Rotation paths and how fast each direction turns (degrees a step)
Each turn is a multiple of 5 degrees from 10 to 175, or 0.
Each row of a path follows its step; steps can be skipped.
path 1
step 0:  1.521  0.911  2.970  3.404 -0.088 -0.103 -1.141  0.536  0.390  0.518  1.585 -1.252  0.052 -1.502 -1.252 -0.983 -2.864 -2.806 -2.240  0.601  0.194 -0.137  2.512 -3.398 -0.307 -0.415 -2.648  1.463 -1.375 -0.049 -0.682  2.538  1.400  0.238  0.673  1.075  1.800 -1.811  0.272 -2.169 -2.114 -1.779  1.344
step 1: -1.063  0.474 -3.241 -0.797  2.359  0.636 -2.092 -1.767 -0.505 -3.894 -0.857  3.596  0.020 -0.505  1.591  1.344  1.146 -2.174  0.968 -2.883  0.572  1.191  1.204  1.757  0.941 -2.449  0.158  0.626 -0.802  1.247  0.151 -1.121  2.457  1.187 -1.742 -0.919 -0.179 -0.811 -1.432  2.864  0.827 -0.896  1.294
step 2:  1.690 -0.095  2.604  1.528  2.404  2.360  0.453  0.331  1.466  2.654  0.427 -1.568  0.052  0.805  0.141 -1.274  0.158 -0.984  1.567 -0.370  1.793  2.376 -2.971  2.010 -2.517 -0.342 -1.799  0.279  1.346  2.018  1.812  0.700 -2.429 -3.172  2.245 -1.288  0.671  0.250  2.449  1.004  2.104  0.597 -0.982
step 3: -3.770  0.921 -0.004 -1.244  0.749 -2.207  3.302 -2.590  1.800  1.167 -3.164  0.419  0.537  1.573 -0.140  3.423 -0.971 -1.494 -2.400  1.773 -0.465  0.731  0.231 -2.112  0.087  0.083  2.780 -0.862  0.569  0.701 -1.710  2.077 -0.383  1.746  1.003 -1.201  1.255 -1.524 -1.322 -0.161 -1.995 -0.299 -0.058
step 4:  1.040 -0.553 -0.776 -2.269 -0.100 -0.457 -0.258 -0.134 -1.856 -1.603  1.501  1.586 -3.122 -2.360 -0.853 -1.777  0.345  3.211  1.545 -1.333 -3.091  3.388  0.255 -0.192  1.719 -0.131 -0.134  1.522  1.251  2.102  0.439  1.949  1.709 -3.190  0.343  0.402  0.114  1.202  0.252 -2.072 -1.549  2.291 -1.493
step 5: -0.316 -0.771 -0.364  0.738  0.206 -1.262 -0.862  2.752 -0.081  1.638 -0.003 -1.846  3.462  3.390 -3.590  1.045  2.640 -1.788 -2.127 -3.684  1.534 -1.197  1.191 -1.351  1.168  0.020 -2.179  1.717 -0.269 -0.090  0.400 -1.649  0.993  1.396  2.367  0.134 -0.433 -0.410  0.896 -0.678  0.057  0.535 -2.254
step 6:  0.635  1.771 -2.344 -0.360  1.187  2.123  0.900 -2.637  0.390 -0.169  1.364 -1.378 -3.355  0.223  1.333 -0.357 -0.338  1.237 -1.874  1.207  2.544 -1.833 -0.322  1.101  1.858 -0.726  3.140  2.342 -0.448 -1.065  2.238  2.532  0.620  1.545 -1.690  1.124 -1.157  1.808  1.038  3.578 -1.102 -0.465 -0.336
step 7:  2.054 -1.964 -1.245  0.786 -0.950 -0.307 -0.310  2.149  3.433  0.665 -2.649 -0.020  0.527 -1.136 -1.973 -0.761  0.819  3.531  2.470  0.333  1.985 -0.328 -1.646  1.243 -0.633 -0.367  0.433 -1.561  0.281 -1.461 -1.732  0.586  1.072 -2.816  1.675 -0.887  0.150 -4.768 -0.867 -0.310  0.451  1.257  1.481
step 8: -2.395  2.126  1.821  0.454  1.054 -0.803  0.592 -0.915  0.599  0.782  1.589 -0.853 -0.107  1.437  0.045  2.435  0.171  0.816  1.629 -0.737 -4.504 -2.588  0.233 -1.373 -0.797  0.300 -2.548  0.329  1.734 -2.025  0.333  3.448 -0.092  2.219 -0.382  1.825 -1.032  1.089 -3.553 -0.211  2.428 -0.940 -0.344
step 9:  0.405 -0.685  1.037  1.965 -1.687  2.767 -0.615 -1.979 -3.879  1.972 -0.350  2.072  1.184 -0.045 -2.130 -0.689 -0.665  1.570 -0.749 -2.112  0.344  2.103 -1.911  1.358  3.314  0.128  1.676 -2.492 -1.502  1.577  0.601 -1.029  1.068 -0.092 -2.635  2.225  0.265  0.373 -0.529 -0.538 -1.576  0.464  2.683
Speeds:
 0.056 -0.030 -0.275  0.574 -0.701  0.029  0.068 -0.518  1.148  0.538  0.455 -0.155  0.057  0.126 -0.149 -0.039  0.505  0.917  0.791 -0.551  0.475 -0.255 -0.659  0.064  0.423  1.087  0.316 -0.672 -0.325 -0.833 -0.132 -0.035  0.590  0.903 -0.130  0.727 -0.301  1.080 -0.722 -0.526 -0.005  0.979 -0.135 -> 20
-1.125 -0.650 -0.681 -0.441 -0.360  0.314 -0.139 -0.638  0.239 -0.224  0.743 -0.169  0.725  0.092 -0.581  0.727  0.181  0.034  0.698 -0.293 -0.434 -0.481  0.800  0.109 -0.731  0.188  0.809 -0.189 -0.501  0.516 -0.506 -0.398  0.065  0.971  1.268 -0.195 -0.361 -0.862  0.456  0.327 -0.123 -0.698  0.187 -> 160
-0.444  0.193  0.184 -0.256 -0.305 -0.623  0.009 -1.044  0.356 -0.021 -0.412  0.202 -0.911  0.361  0.321  0.584 -0.635 -0.453  0.471  0.315 -0.416 -0.105  0.185  0.356  1.621 -1.246 -0.631  0.331 -0.624 -0.761  0.439 -0.314 -0.555  0.915  0.157 -0.498 -0.840  0.022 -0.183 -0.096 -0.094 -0.146 -0.464 -> 145
-0.879  0.595 -0.759  0.348 -0.443 -0.760 -0.346 -0.138 -0.142  0.452  0.448  0.457  0.097  0.099  0.323  0.781 -0.268 -1.039  0.013  0.567 -0.191  1.044 -0.372  0.137  0.116  0.842  0.225 -0.286  0.690  1.026  0.401 -0.340 -0.052 -0.534  0.436 -0.502  0.108  0.442  0.564 -0.075 -0.389  1.338 -0.747 -> 45
-0.517 -0.285 -0.565 -0.689  0.100  0.524  1.126  0.602  0.132  0.862  0.002  0.549  0.561  0.075 -0.340 -0.720 -0.713 -0.596  0.275  0.611  1.240 -0.183  0.344  1.240 -0.034  0.327  0.327  0.313 -0.775  0.130  0.980  0.350  0.053 -0.210 -0.157 -0.435 -0.136  0.458 -0.601 -0.202  0.624 -0.478 -0.380 -> 90
 0.462 -0.295 -0.054 -0.141 -0.075  0.245 -0.631  0.193  0.691 -0.212  0.127  0.167  0.040 -0.625  0.115 -0.509  0.503  0.410  0.152  1.542 -0.461  0.265  0.226  0.137  0.217 -0.273  0.012  0.435 -0.297  0.869 -0.247 -0.205  0.819  0.930 -0.551 -0.568  1.067 -0.935 -1.168  0.124 -0.396  0.545 -0.887 -> 115
 0.385 -0.163 -1.196  0.402  0.418 -0.069  0.618  0.501 -0.128  0.730 -0.214  0.581  0.084 -0.918  0.170  1.012  0.131 -0.324 -0.727 -0.393  0.377  0.262 -0.088 -1.280 -0.136  0.191 -0.313  0.289 -0.509 -0.192 -0.820 -0.390 -1.125  0.454  0.073  0.177 -0.486 -0.604 -1.063  0.068  0.540  0.079 -0.557 -> 155
path 2
step 0: -1.503  0.119 -1.781 -4.545 -1.894 -2.374  1.162  1.740  0.177 -0.144 -1.072 -5.065 -2.890  1.312 -1.474 -0.981  2.326 -1.811  0.221 -1.066  0.417 -0.148  0.927 -3.217 -1.314 -2.205 -1.525  0.380 -2.492 -2.029  0.925  2.536  1.358 -0.718  1.531 -1.423  0.438  1.780 -0.425  0.325  1.781 -0.752 -0.553
step 1:  0.999 -0.746 -1.923 -4.817 -0.203 -0.996  3.765  2.848 -0.646  0.026 -3.029  0.912 -3.453  0.823 -3.890  1.992  1.878  0.885  1.964 -0.805 -3.216  1.682 -0.342 -2.154  1.197  0.419  0.372 -1.086 -1.949 -2.302  0.621  0.750 -0.569  0.124 -0.557  0.383  1.237 -0.656  2.278  0.765  0.306 -0.280 -0.192
step 2:  4.626 -1.436  0.304 -1.751 -1.113  1.127  2.046  2.523 -0.568  0.477 -2.199  1.321 -0.667  0.226 -3.963  0.120 -2.157 -4.125  1.220  0.020 -2.974  0.695 -1.417 -1.028 -0.745  0.239  0.581 -1.645  1.985 -0.352  2.261 -1.212 -2.262 -0.190  0.670  1.515  0.662 -1.456 -0.734  3.162 -2.088 -2.323 -0.389
step 3:  4.647  0.741  3.121 -3.865 -2.155  1.211  0.226  0.554 -1.087 -1.120  0.571 -1.182 -0.739  0.092 -1.235 -3.585 -0.259 -4.162  0.864 -0.830  0.218 -1.712  1.309  0.729 -1.888 -2.231 -1.039  1.341  1.200  0.081  0.436 -1.761 -0.058  0.436 -2.227  3.686 -0.812 -0.291 -1.536  2.202  1.113 -0.792  1.293
step 4: -0.208  1.250 -1.173 -4.146 -2.190 -1.139  0.363 -0.971  1.220 -1.022  0.438 -2.096 -0.206  1.469 -1.343 -2.118 -0.935 -2.059  0.521 -1.457 -0.193 -1.578  3.511 -0.036  0.154 -2.577  2.228  2.958  0.801 -3.607  0.369  0.723 -0.517  1.904  1.653  2.803  0.611  0.666  0.660 -0.023  4.764  1.012  1.797
step 5:  0.414  0.373 -4.420 -0.956 -1.490 -0.846 -0.162  1.745  1.656 -1.605 -2.189 -0.565 -2.553  1.531 -5.003  0.821 -0.873  0.472  3.378  0.043  0.863 -1.920 -0.035  1.118  3.187 -0.595  0.410  1.043 -1.604 -4.110  0.310 -0.530 -0.539  1.162  1.865  0.824  1.780  0.396 -1.394 -1.920  1.395 -0.488  1.600
step 6:  4.756  2.230 -2.276 -0.095  0.763  1.312  3.548  3.736 -1.104 -0.753  0.500 -0.752 -2.295 -0.760 -2.033  1.238 -2.171 -0.771  2.632 -1.208 -0.006 -3.619 -3.314  1.687  0.912  1.271 -0.134 -0.300 -0.371 -0.496  1.035 -1.167 -0.670  0.762  2.253  0.153  1.896  1.457  1.605 -0.084 -1.266 -1.775  1.132
step 7:  2.856  2.586 -0.390 -3.725  0.409  1.241  0.055  1.515 -2.763 -0.791  0.638 -2.954 -1.729  0.091  0.785 -2.959 -2.623 -3.615  1.444  0.066  1.633 -3.523  0.853 -2.463 -0.772  0.015  1.244 -0.917  1.232  1.827  2.645 -0.092  0.992 -0.804  0.257 -1.461  1.412  1.910  0.485  0.669 -2.003 -2.654 -0.264
step 8:  1.142  0.359 -1.016 -7.343 -0.664 -0.162 -0.563 -0.467 -2.211  0.077  0.098 -2.659  0.205  2.269  0.205 -2.096  1.111  0.832  2.384 -1.764 -0.909 -1.355  2.764 -0.643  1.824 -1.491  1.913  0.117 -0.957 -0.680  1.814  0.061  1.185 -3.607 -0.709 -1.537 -1.009  1.839  0.232  1.703  1.038  0.463  1.268
step 9:  0.120 -3.025 -0.745 -3.876  0.560 -0.358  0.818 -0.779  1.235  2.082 -1.574 -0.749 -0.386  1.017 -2.763  2.467 -0.327  0.888  1.763 -1.629 -3.008 -1.360  0.674 -0.609  0.985 -2.201  2.434 -0.841 -2.785 -4.453  2.487  0.263  1.071 -0.545  3.082  0.567  0.739  1.047 -1.851  2.512 -0.938 -0.245  2.079
Speeds:
 0.763  0.575 -0.641  0.753  0.584  0.372  0.640 -0.096  0.724  0.973 -0.340  0.720 -0.494 -0.222 -0.388  0.941 -0.132  0.096 -0.107  0.883 -0.221  0.097  1.263 -0.310  0.522  0.812 -0.643 -0.178 -0.358 -0.848 -0.329  0.029  0.014 -1.172  0.236  0.143 -0.056 -0.192 -0.361  0.383  0.153 -0.007  0.607 -> 90
-0.182  1.000  0.216 -0.610  0.310 -0.494 -0.554 -0.519  0.960  0.383 -0.024 -0.474 -0.176  0.306 -0.195  0.247  0.401  0.050  1.243 -0.293  0.428  1.093  0.415  0.695 -0.017  0.852  0.470  0.879  0.407 -0.225  0.188  1.514 -0.282  0.181 -0.612 -0.069  0.003  0.046  0.305  0.274 -0.694 -0.124 -0.381 -> 95
-0.393  0.546 -0.296  0.044  0.905  0.776 -0.014  0.723  0.646 -0.437  0.369 -0.920  0.386 -0.285 -0.290 -0.083 -1.832  0.580 -0.019  0.126  0.114 -0.413 -0.063  0.903  0.488 -0.515  0.158 -0.197 -0.240  0.226  0.156  0.419  0.927 -0.498 -0.731 -1.041  0.200 -0.209  0.221 -0.260  0.545 -0.256  0.068 -> 40
 0.177  0.833 -0.028  0.202 -0.303 -0.406  0.291  0.322 -0.503 -0.278  0.520 -0.134  0.003  0.726 -0.261  1.138  0.983  0.236  0.032 -0.118  0.446 -0.127  0.454 -0.246  0.630 -0.749 -0.255 -0.995  0.290  1.156 -0.166  0.387  0.298 -0.574  0.532 -0.149  1.288  0.192  0.447  0.157 -0.027 -0.800 -1.073 -> 55
-0.137 -1.061  0.446  0.163 -0.005 -0.265 -0.120  0.375  0.315  0.235 -0.681  0.538 -0.680  0.416 -0.034  0.018 -0.475 -0.853 -0.378  0.296 -0.128  1.172  0.676  1.109 -0.164 -0.694 -0.482  0.294 -0.773  0.915  0.957 -0.100  0.020 -0.281 -0.266  0.496  0.655  0.713  1.051  0.232  0.293  0.298  0.166 -> 40
path 3
step 0: -0.610 -0.070  1.232 -0.492 -1.012 -1.852 -0.598  0.684 -1.650  0.950 -0.326 -0.960  1.279 -0.382 -1.967  0.688  0.574 -0.753 -4.419 -0.775 -0.165 -0.602  2.093 -1.374 -0.506  0.267  0.664 -1.235 -2.735  3.465  1.280  2.528 -1.039 -0.235 -0.360  1.064 -0.482 -1.955  1.438 -0.810 -0.015  0.829  2.577
step 1: -0.892 -2.327 -1.428 -0.343 -2.410  0.226  0.481  0.398 -3.218 -0.911 -0.492  0.710 -1.337 -1.200 -2.196 -1.581  0.193  2.194  0.487  0.004  1.172  1.586 -0.203 -1.820 -2.285 -2.499  0.244  0.677  4.066  1.335 -1.240 -2.165 -0.900 -0.332 -0.468 -0.191  0.679 -0.811 -0.455 -0.087 -0.733 -1.392  0.038
step 2: -0.415 -0.273  1.437  1.038 -0.944 -0.607 -0.311 -1.198 -0.730 -0.595  0.333 -0.908  3.573  0.141  3.329 -1.582  1.127  0.664  0.538  0.489  1.696 -0.383 -0.415 -1.062  0.008  0.853 -0.518 -1.911 -1.915  1.746  0.028  1.136  2.357 -4.104 -0.952 -1.102  1.390 -0.846 -0.925 -0.814 -1.953 -1.094  1.886
step 3: -0.612 -2.436 -0.703 -1.438 -3.843 -3.401  1.139 -0.198  1.845 -2.330  1.237 -0.569 -0.569 -0.766  1.561  0.446 -0.003 -0.444 -1.569  1.601  0.717  0.133 -0.504  0.355  0.653 -1.775  2.015  1.123  0.546  2.262  0.416 -1.191 -1.607  0.342 -0.024  2.569 -0.636 -0.021  2.712  0.661 -0.125  0.713 -0.473
step 4: -1.282 -2.706 -0.308 -0.553  1.764  0.468 -0.720  1.288 -2.003 -0.617  0.529 -2.001  1.664  2.831 -1.776 -0.577  1.689  0.455  1.433  1.690 -1.106 -0.882  4.599 -0.864 -1.408 -0.915  0.100 -0.849 -0.931 -0.237 -1.025 -2.158  1.301 -2.335 -1.053  1.583  1.284 -0.471 -0.152  0.278 -0.664  0.307 -0.137
step 5: -2.156 -0.925  3.600  0.139 -1.988 -1.519 -0.180  1.293 -0.846  1.706  2.217 -0.278  1.238 -0.099  0.401  1.571 -1.917  0.717  0.005  1.844  0.247  1.807 -2.568 -0.561  2.036  1.263 -0.796 -0.666  1.726  1.348 -2.277 -1.296 -1.097 -0.527 -1.813 -1.519  0.830 -0.559  1.831 -1.053  0.787  0.789  1.453
step 6:  1.692 -1.672 -0.527 -1.941 -1.972 -0.123 -1.286  0.329 -1.208 -0.161  0.061  0.587  0.281 -0.248 -1.083 -0.645  3.192 -2.119 -2.056  2.421 -1.003  1.414 -0.235 -0.768  1.305 -2.531  0.546 -1.865 -2.597  0.417  1.203 -0.736  0.157 -0.497  1.306 -1.038  1.654 -3.591 -0.921  1.121 -0.254 -0.068 -1.630
step 7: -0.974 -3.034  1.490 -1.753  0.096 -0.884  3.011 -0.985  0.991 -0.711 -0.303  1.079  1.170 -1.254  0.610 -0.661 -2.802  1.442  2.659  0.153 -0.496 -0.352  1.804 -1.250  1.550  0.371 -0.692 -0.406  1.679 -0.782 -1.436 -1.611 -1.665 -1.030  0.372  1.170  1.498 -1.773 -1.640 -2.128 -1.801 -1.307 -1.394
step 8: -3.410 -1.350  0.879 -0.062  0.953 -0.812 -1.766  0.609 -1.221  0.658 -0.228 -0.173 -0.439 -0.935  1.298  1.165  2.592 -0.666 -1.807 -0.306 -1.134 -1.577  0.074 -0.304  2.712 -0.891 -0.434 -2.904 -2.962  2.480 -0.930  2.178 -1.378 -1.350  0.055  0.619 -0.834  0.365  1.179 -2.193 -0.853  1.377  0.469
step 9: -0.996 -4.251 -0.644 -1.302 -0.985 -1.340  0.489  3.481  0.054 -0.242 -0.088  2.269  0.666  0.349 -2.046  1.596  0.088  0.365 -0.107 -1.355  1.167  1.128 -0.912 -1.345 -2.207 -1.992  0.441 -0.639  3.251  0.693 -0.382  0.495 -0.296  1.562  0.734  0.356  1.028 -1.200 -0.507  1.833 -1.284  1.243 -1.248
Speeds:
 0.110  0.731  1.040 -0.383 -0.303  0.442 -0.381  0.709 -0.255  0.735  0.442  0.633 -0.842  1.036 -1.143 -0.100 -0.052  0.363 -0.518 -0.513 -0.090  0.520 -0.033 -0.641 -0.933  0.470 -0.482 -0.105  0.138  1.109 -0.398 -0.647  0.205  0.117  0.203 -0.757  0.589 -0.103  0.092  0.572  0.351  0.301  0.423 -> 80
 0.516  0.236 -0.569  0.087  0.623 -0.306 -0.608  0.015  0.682  0.724 -0.051  0.436  0.469 -0.468 -0.550 -0.274  0.054  0.934 -0.331 -1.030 -0.141  0.723  0.285  0.753  0.407 -0.624 -0.660 -0.766  0.111  0.041 -0.607  0.817 -0.582  0.754  0.517  0.106  0.946 -0.085  0.406 -0.804 -0.928  0.040 -0.389 -> 35
 0.601  0.241 -0.774 -0.204  0.291 -0.460 -0.388 -0.116  0.141 -0.258 -0.774 -0.334  0.468  0.905 -0.439  0.616 -0.256  0.716  0.507  0.849  0.885  0.692  0.234 -0.358  1.086  0.499 -0.105 -0.250  0.052  0.114 -0.069 -0.483  0.782  0.034 -0.045  0.012 -0.361  0.606  0.939  0.685  0.013  1.429 -0.304 -> 55
-0.181 -0.104  0.668  0.271  0.245 -0.546  0.698  0.039 -0.856  0.827 -1.094 -0.303 -0.376 -0.191 -0.231 -1.077  0.125  0.199  0.640 -0.685  1.132 -0.026 -0.344 -0.103 -0.132 -0.086  0.219  0.071 -0.070  0.476  0.722  1.042 -0.638  0.011  0.556  0.438 -0.306  0.096 -0.846  0.293  0.326  1.190 -0.426 -> 35
-0.027 -0.196  0.341 -0.135  1.220  1.028  1.274 -0.159  0.002  0.897  0.416  0.435  0.407 -0.398 -0.262 -0.566 -0.385 -0.051 -0.522  1.387 -0.566  0.698 -0.409  0.562  0.596 -0.627 -0.233  0.373 -0.668  0.036  0.139 -0.631 -0.008  0.437 -0.318  0.455  0.097 -0.144 -0.218  0.394  0.005  0.709  0.598 -> 45
